(in the rows, 128 means zero)
Each path is a new rotation, seen through one point. The rows after it are directions, each followed by how far the rotation turns it, in deg/step (0 if it stays put).
Each turn is a multiple of 5 degrees from 10 to 175, or 0.
Each row of a path follows its step; steps can be skipped.

step 3: [140 133 113 132 135 130 135 130 135 127 131 121 120 127 132 119 132 126
 130 135 120 124 128 130 135 129 146 128 131 130 118 121 140 130 128 131
 123 119 134 136 122 139 118 121 119 131 126 130 130 126 123 126 136 131]
step 5: [124 129 122 143 133 132 123 126 120 138 116 130 127 135 133 142 136 139
 130 133 119 123 139 131 124 130 126 132 127 125 131 135 123 126 115 121
 125 127 125 134 139 132 122 124 123 129 134 121 117 135 135 124 124 134]
step 6: [130 121 113 124 129 127 132 137 126 127 138 127 129 123 126 125 123 125
 129 120 128 131 115 132 133 130 127 127 117 134 132 123 114 127 119 121
 119 129 140 125 125 132 139 125 125 132 127 127 146 133 132 118 131 126]
step 7: [136 134 131 136 126 125 134 125 136 131 128 131 135 128 122 129 132 135
 126 126 124 129 130 119 130 120 134 115 134 121 137 129 129 136 120 119
 139 131 137 122 117 133 118 133 125 124 126 142 126 117 133 141 123 124]
step 8: [128 119 138 127 122 135 122 133 127 122 142 140 122 135 128 131 130 127
 131 142 121 137 121 131 133 128 122 145 134 125 128 124 129 131 128 127
 124 121 122 136 128 130 134 127 127 139 139 126 121 124 132 127 121 119]
step 9: [118 130 125 126 122 118 132 130 119 140 123 123 122 118 134 114 121 123
 137 136 124 123 131 137 121 129 130 124 123 120 121 139 124 141 130 124
 122 137 131 123 128 124 123 128 125 120 137 127 134 136 134 131 122 123]
step 10: [131 128 136 139 118 119 127 123 136 126 124 126 140 129 130 125 128 136
 123 120 123 136 114 134 125 123 124 143 120 126 129 129 123 122 122 134
 132 124 140 127 122 130 127 117 136 125 126 129 125 130 119 135 140 132]
step 12: [117 135 140 132 123 140 130 129 132 138 127 136 117 137 130 118 132 126
 122 130 137 126 122 129 126 115 124 123 131 119 136 116 131 122 133 122
 130 124 129 130 133 123 132 131 126 118 132 124 139 142 127 123 129 124]
step 14: [122 137 132 120 131 109 125 128 128 121 123 125 133 117 131 130 130 116
 125 132 126 131 131 128 132 116 125 130 128 137 131 117 142 121 127 121
 125 131 132 134 121 126 123 122 124 127 128 130 119 124 116 113 124 127]
step 15: [136 146 131 129 126 139 133 122 135 125 122 120 121 140 131 123 121 127
 127 131 131 130 118 124 125 142 125 122 123 128 118 125 123 130 146 138
 126 131 117 131 118 130 130 126 121 133 126 131 131 128 127 129 125 129]
step 16: [120 123 132 132 138 129 127 124 120 128 121 126 122 122 124 129 140 125
 115 129 132 129 131 126 139 130 121 131 135 130 126 137 133 125 133 118
 136 127 120 120 136 118 125 123 132 128 130 116 126 128 130 141 145 133]
[124 131 129 127 129 126 128 130 126 128 127 129 126 128 127 128 128 125
 127 127 127 128 132 126 130 126 128 125 126 127 128 131 128 129 130 127
 127 128 132 128 127 128 129 127 131 127 125 127 125 127 133 129 128 128]	155

step 0: [132 127 144 135 137 125 130 117 114 124 126 124 131 131 138 128 123 129
 131 144 135 123 132 127 131 136 137 125 120 132 125 128 127 142 126 120
 131 127 129 136 120 123 143 119 127 121 124 121 126 129 125 131 128 128]
step 3: [131 125 129 123 132 133 128 120 110 109 128 122 125 135 128 137 130 124
 127 129 136 124 112 135 138 133 129 130 122 130 122 130 126 133 126 129
 130 139 130 138 130 131 140 116 125 130 124 125 125 125 122 136 128 121]
step 5: [124 129 128 128 137 127 126 124 137 119 124 130 136 118 124 137 136 125
 122 144 118 128 131 132 126 146 130 117 126 125 129 121 122 137 122 126
 119 136 133 135 125 131 126 118 135 131 120 119 126 134 119 135 132 134]
step 6: [126 120 132 134 129 141 132 120 122 114 129 125 125 116 130 129 129 127
 124 127 128 133 120 125 148 132 136 125 127 127 133 124 131 133 128 133
 124 141 130 129 134 125 132 128 118 135 125 134 120 124 132 133 148 124]
step 7: [129 131 133 123 126 137 135 132 131 114 117 124 134 138 139 135 132 137
 130 124 137 128 132 130 133 142 127 126 120 126 133 115 131 145 117 135
 142 131 130 128 122 126 125 131 130 125 129 120 133 130 133 126 132 123]
step 8: [119 126 141 129 141 123 128 124 131 120 133 124 128 122 139 129 141 129
 123 137 129 123 125 130 124 138 145 119 129 137 124 130 132 139 129 130
 134 134 126 128 118 125 139 117 130 122 117 128 126 132 127 131 128 137]
step 9: [125 123 136 128 120 136 129 120 134 122 128 121 130 120 120 124 132 126
 118 142 125 122 126 117 137 138 129 136 117 139 126 116 132 135 133 123
 124 135 133 127 135 117 131 132 119 125 127 122 124 130 142 131 134 121]
step 10: [135 113 133 128 127 132 119 125 122 122 115 129 134 130 132 123 134 132
 136 137 135 137 127 132 131 134 134 124 116 121 128 121 137 134 128 134
 133 130 141 126 122 125 132 124 146 129 125 121 134 135 129 135 137 118]
step 13: [135 123 125 135 134 126 123 124 128 113 130 125 138 127 133 138 128 119
 128 140 129 136 118 126 128 139 132 120 126 130 128 111 127 130 134 126
 120 124 136 137 122 124 129 122 137 128 123 123 119 132 119 138 135 119]
step 15: [137 133 125 119 132 136 146 126 126 123 126 121 131 125 129 128 132 139
 123 127 125 126 129 135 125 146 127 126 124 128 127 126 132 140 123 132
 133 138 130 140 112 136 126 124 126 123 127 124 135 133 132 134 141 123]
step 17: [130 126 135 128 128 131 138 121 136 118 125 131 126 120 126 130 140 131
 136 139 131 121 130 122 137 135 128 132 130 133 134 116 124 135 125 124
 136 131 132 130 139 113 135 128 128 127 124 114 134 122 137 144 129 127]
[128 132 127 127 125 132 127 130 125 130 130 127 129 125 127 127 129 129
 130 126 128 125 126 125 130 129 130 127 129 129 128 128 128 127 128 126
 129 127 125 129 132 126 130 124 128 130 129 128 126 128 132 128 129 129]	135
[126 127 130 127 131 127 130 124 128 131 130 128 128 129 127 128 127 128
 129 128 126 125 125 129 130 127 127 128 130 131 126 126 128 129 126 130
 130 130 130 125 131 127 127 130 125 132 130 130 127 125 129 130 127 126]	135
[129 131 123 128 128 128 127 126 126 125 130 129 131 128 125 130 125 127
 130 127 128 128 126 131 126 127 127 127 128 129 129 128 126 127 129 127
 126 131 129 126 130 130 125 125 130 129 128 129 127 130 128 128 127 125]	40
[129 130 130 133 129 125 127 127 128 131 129 127 128 125 127 129 128 129
 126 131 129 128 129 125 128 128 128 129 125 132 129 125 126 127 129 126
 126 127 130 127 128 126 127 128 130 128 127 126 126 127 127 131 125 129]	85
[124 130 126 126 127 127 129 128 130 132 129 129 127 124 128 128 131 130
 126 126 124 127 130 131 127 126 130 127 128 129 126 126 128 128 128 130
 126 130 126 129 127 131 129 127 128 126 126 128 130 131 129 129 126 129]	110
